rotation ticks, each row followed by its count of ticks
The counts run from 0 to 631.
[  1  -2  -4 -13   4  -3   3  15  -3   6  -3 -10 -11  -1  12   8   5  11
  18 -12  -9  -2   0  -3  -3   4   9   1   0  10   6  -4  -6  10 -15  -8
  -4 -10   5 -25   0   3  -5 -11   6   0] | 56
[-10  -6   3  -9  14 -12   6  13   1   6   3   4  -6 -11  11   8  -4  20
  21  -9   0  -2  -1  -2   2 -12   1  -1   4   2  18   2  -6   2   0  -5
  -4   7   9  -6 -10  13 -11  -4 -13  -2] | 351
[ -5 -12   0   3   7   2 -12  16   7  -2   2  -8  -4   0  28  13   5  15
   7  -3 -13 -11  -1  -3   5  -5  -2  -2   3  14   4   7  -7   6  -7  -4
  -3   1   8 -12 -17   3  -7  -5  11  -4] | 295
[ -4  -3  -3 -16   1   5  -1  19  -6   1  -3  -9 -13 -11   5   6  14  19
   8 -14   0   6   7  -6  -2   3   3  10   3  15   7  -3 -10   0 -17  -6
   7  -1  -1 -14  -5   7 -10 -11  14   1] | 258
[ -8  -9   5 -13  -1   0 -10  17   7  -1  -1   4 -11  -6  22  18  -5  21
  -1   3  -4  -3  -8   3  -5  -9   8  -1   7   0   0   8  -4   1   0 -10
   3   1   4 -13 -12   9 -11  -2   3  -5] | 498
[-20   4   3  -6   3  -5  -3   7   1   8  -2 -13  -8   4   8   3  22  15
  13 -18  -2  -5   2  -1 -11 -11   1  -3  13   8   6  -7 -11   5   5  -5
  -5   5   7   3  -4  17 -13   0   6   1] | 385
[-10 -13   8 -11  13  -6  -5  16   0   7  -4 -10  -4   6   9   6   2  15
  28  -8  -5  -8  -5   1  -7   0   1  -4   1  10  13   1 -11  11   0   0
  -5  -6   7  -1  -3  12  -5   9  -3  -3] | 533
[-10  -1  -3  -1  -1  -5  -1  23  -4   1  12 -14  -8  -7   7  13   3  10
   9 -12  -1   7   7   3  -2  -3   4  -4  -9  17  -2 -11  -4   4  -6  -1
  -1   8   3 -29 -10   2  -4  -6   8   0] | 442
[ -8   2   6 -16   5  -2   3  12  -6   7  -4 -10 -18 -14  12   4   8  23
  14 -10   7  -4  -7   7 -12   4   9   3   8   0  12   5 -11  -6   2 -10
   0  -3   1  -5  -6   8  -7   2   8  -5] | 538
[-12   3   3 -12  -6   1  -1  14  -1   2   5 -14 -14  -2  16   5   4  17
  12  -5  -4   5  -1   6 -13 -17   4  -5  13   5   5  -7 -11 -11   2  -1
   1   3  -1   5  -5  15 -14   1   3   5] | 182
[ -9  -8  -4 -10   4   7 -13  19   0  -1  -2  -4  -9 -13  14  14   5  20
  -3  -9   1  11   4  -6  -4 -14   1   6   6   7   6   2  -2  -4  -2  -6
   8  11   3  -3  -9  13 -10  -6  12   2] | 300
[-12   2   3  -5   6  -5   7  11   3   7   9  -9  -7  -3  16  -3   6  12
  20 -10  -5  -7  -6  -2   6  -4   0  -4   9  12  17  -8 -11  -9  -6  -5
  -6   2  -5  -5  -6   0 -19 -19  -1   2] | 405
[ -8  -2   5  -6   0  -3   0  19   3  -2   5  -9 -12 -12  19  14   4  25
  -1   0   0  -8   2   7   0  -6   7  -1   4   5   0   6 -11   1   0  -2
   1  -1   4 -16 -18  11  -3   4   9  -3] | 496
[-12 -10   3  -6   2  -3 -13  22  -1   1  10  -6  -7  -1  16  15  -7   8
  11  -5  -8   5  -9   5  -5  -1   0  -1  -6  17   1  -4  -3  -6  -4  -7
  -2   7  -2 -20  -5  -5 -13 -15  -2   2] | 445
[ -1   1   2  -1   1  -9   0  10  -1   6   1 -12  -9   0  18   2   4  10
  27 -12  -7 -11  -8   4  -1  12   3  -3   6  14   8  -6  -7   2 -11 -10
 -11  -4   5 -17  -4  -3 -12 -11   2  -6] | 402
[ -5  -7   6   2   3   3  -8  17   4  -4  -2 -10  -1  -9  19   5   5  22
   7  -5  -2  -3   4   1  -5  -8  -1  -4   9  11  13   1 -11   1   1   0
   4  11   6  -4 -16   7 -10  16  10 -10] | 493
[ -7  -7   3   1   0  -6 -15  11   8   1 -11  -8 -10  -4  26  13  10  20
  14   3 -11   4  -8   4 -10   2  -8   9   5   3   4  -3   4  -1   4 -12
  -7  -7   3  -3  -6   6 -13  -7   2   1] | 316
[ -2  -8  -5 -12  -8  -2  -3  16   3   3  -1 -13  -8  10   8   8   0   8
   9 -13 -17  -9  -3   2  -7 -12   5  -7  16  15   1  -1  -1   6 -15  -7
   1  -2   4 -20  -1   5 -19  -2  -2  -1] | 412
[-13  -1  -5 -10  -1   0  -2  11  -1   3  -8   5  -2  -8   9   7  15  16
   4 -18  -1   9   4  -7 -10 -11  -2   5   9   9   9  -6 -14  -2  -6 -11
  -5  14   6  -4   1  10 -19 -17   0  -5] | 234
[-15  -5   1  -6   2   2   3  16  -7   8   0 -17  -1  -2   6   7  18  12
   0 -16  -5  -5   4   5  -9  -9   1  -9   9  10  15  -3 -20  -6   5   4
 -11   8   1  -7  -1   4 -15   1  -2   3] | 224
[-17  -4   3  -6   2  -6   0   7  -2   2  -4  -6   0  -2   8   2  18  14
  22 -20   0   2   4  -3 -12  -2  -3  -1  -1  12   7  -5 -17   8   1  -6
  -2  12   9  -7  -3  12 -11   5   2 -11] | 40
[ -8   3  -1  -1  13   0  -5   8   7   6  -3  -3  -3  -3  26  10  -6  10
  12 -14   2  -5  -6   1  -3  -9  10 -11  11  11  16  -6  -5   2   6  -6
  -6   8  12  -2  -8   9 -13  -7   8  -4] | 362
[ -9  -3  -5   2  -1  -9   4  18  -3   0   2 -15 -10  -8  16  16  11  14
   3  -5  -9   4  -1   7  -8  -4  -6   2  -2   1   6   2   0 -10   0  -8
 -11   1  -1 -26  -7  -5 -14 -12  -3   4] | 88
[-21  -6   4  -7   0  -2 -10   7   3   5  -3  -6  -5  10  16   3   9   9
  18 -13  -6  -1  -9   1 -13 -14  -1  -7  15   8   8  -3 -11  -4   7  -6
  -6   8   3   5  -2  12 -21  -5  -4   0] | 383
[ -8   6  -1  -6   5  -2   3  11   9   1   0  -9 -13  -5  17   7  -2  21
  16   0   0  11   8   3  -2 -10   7   0   4   8  10  -5   3   4   0   1
   9   2   8 -13 -10  20 -11  -2  15   8] | 322
[-18   1   0  -7   9  -4  -2  16   0   6  14  -9  -4  -9  13   2  12  13
  14 -15   5   4  -2  -5  -6  -1   1  -2  -4  14   9 -10 -12  -3   3  -5
  -3   8  -4 -11  -4  -3 -12 -16   9   1] | 245
[-11   0  -3  -2  -5 -11  -3  13  -2   4  -3 -16 -13   0  14  11  21  11
  11 -18  -3  -2  -7   6 -17  -5  -4   1   3   2  -3   0  -3  -2   2 -11
 -12   2   6 -15  -5   0  -7  -7   0  -4] | 583
[ -7   5  -7  -9   5   1   4   9   3   8  -6 -16  -3  -2  10   1  21  13
  10 -17  -3   3   4  -8 -13  -4   4  -4   9  14  14 -11  -7   8   2   0
  -3  -4   6 -11   6   8 -12  -5  13   2] | 52
[  0  -9  -8  -6   3  -5 -10  16  -5   5 -10 -14  -6   2  11  12   6   6
  20 -13 -15   4  -4  -5 -11   2  -4   8   5  13   5  -8   2   3 -10 -10
  -7  -3   5 -11   6  -2 -16 -14  -2   2] | 596
[-12  -9  -4 -14   0   5  -8  23  -1   1  -1  -8 -11  -7  11  19   3  18
  -4  -4  -4  12   6  -1 -10 -19   1   6   8   6   3   4   1  -7   0  -1
   8   8   1 -10  -8  13 -11  -2   5   6] | 301
[ -8  -7  -3 -17  -2  -2   0  26 -11   5   2 -10 -10 -11  -2   8   2  13
  -1 -17  -1   0  -3   5 -10  -6   6   1   8   9   7   2  -4 -12  -6 -10
   1  11   1 -17  -2  -1 -15  -3  -3  -4] | 420
[-12  -4  -6 -15   2   6  -2  15   1   3  -3  -5  -4  -9   6   6  13  14
  -6 -19  -2   0   0  -5 -11 -14   3   0  13   5  11   9  -4  -8  -2 -10
   7   4  -2 -12  -5   5 -18  -8   5  -3] | 74
[ -3  -5   1 -12  -1  -3  -1  18  -6   6   0 -20 -13  -6  24  14   9  14
   4  -9  -7  -2  -5   5 -17  -6   3  -8   7   6   2  -5 -15  -3   5  -1
 -15  -4   1  -8  -2  -4  -4  -1   2  -1] | 23
[-12  -4   3 -15  10  -1   3  11   4   3   6  -3 -10  -3  21   7  -2  17
  20  -4  -2   6   3  -6   1 -13   5  -5   2  11  11  -4 -11   6  -2  -1
   5   2   4   3  -4  20  -8  -9   6   8] | 524
[  0  -7  -2  -2  17  -1  -7  17  12   5  -3  -8   4  -7  14   6   3  21
   9  -2  -8  -5   6 -12   3  -2   0  -1  10  16  20  -8   0  13  -1   4
   1  -5   7 -10  -4   6 -12  -1   8  -1] | 480
[ -9 -15   6   2   7   0  -4  20   4  -1   4 -10   1  -5  17   7   1  20
  12   2 -13  -4   4   0  -2 -12  -9  -5   4  11  18   0 -11  -1   3   4
  -1   7   2  -5 -10   6 -16  12  -7   2] | 491
[ -9   7  -1  -9  12  -3   7   9  -4  10   3 -11 -10 -12  20  11   2  13
   7 -13   5  -2   2   0   0 -12  12  -6   7   6  16  -7  -9  -1   6   0
  -9   5   7  -3  -7  14  -7 -12  10   4] | 364
[ -8   3   6  -2   6  -4   2   8   4   6  -7  -5  -2  -4  13  -4   5  16
  21 -13   1  -9  -3   3  -5   4   5  -5  12  14  23 -10 -12   2   4  -5
  -6   7   7  -6   1   6 -20   3   1 -10] | 201
[ -6 -10  -2 -11   6  -1  -7  16   0   8  -3  -2   3   3   6   3   0   9
  11 -21  -8 -13  -3  -9   3  -6   5  -2  10  21  12   0  -6   9 -12  -5
   0  10   8 -11  -5   6 -14  -8   1  -8] | 415
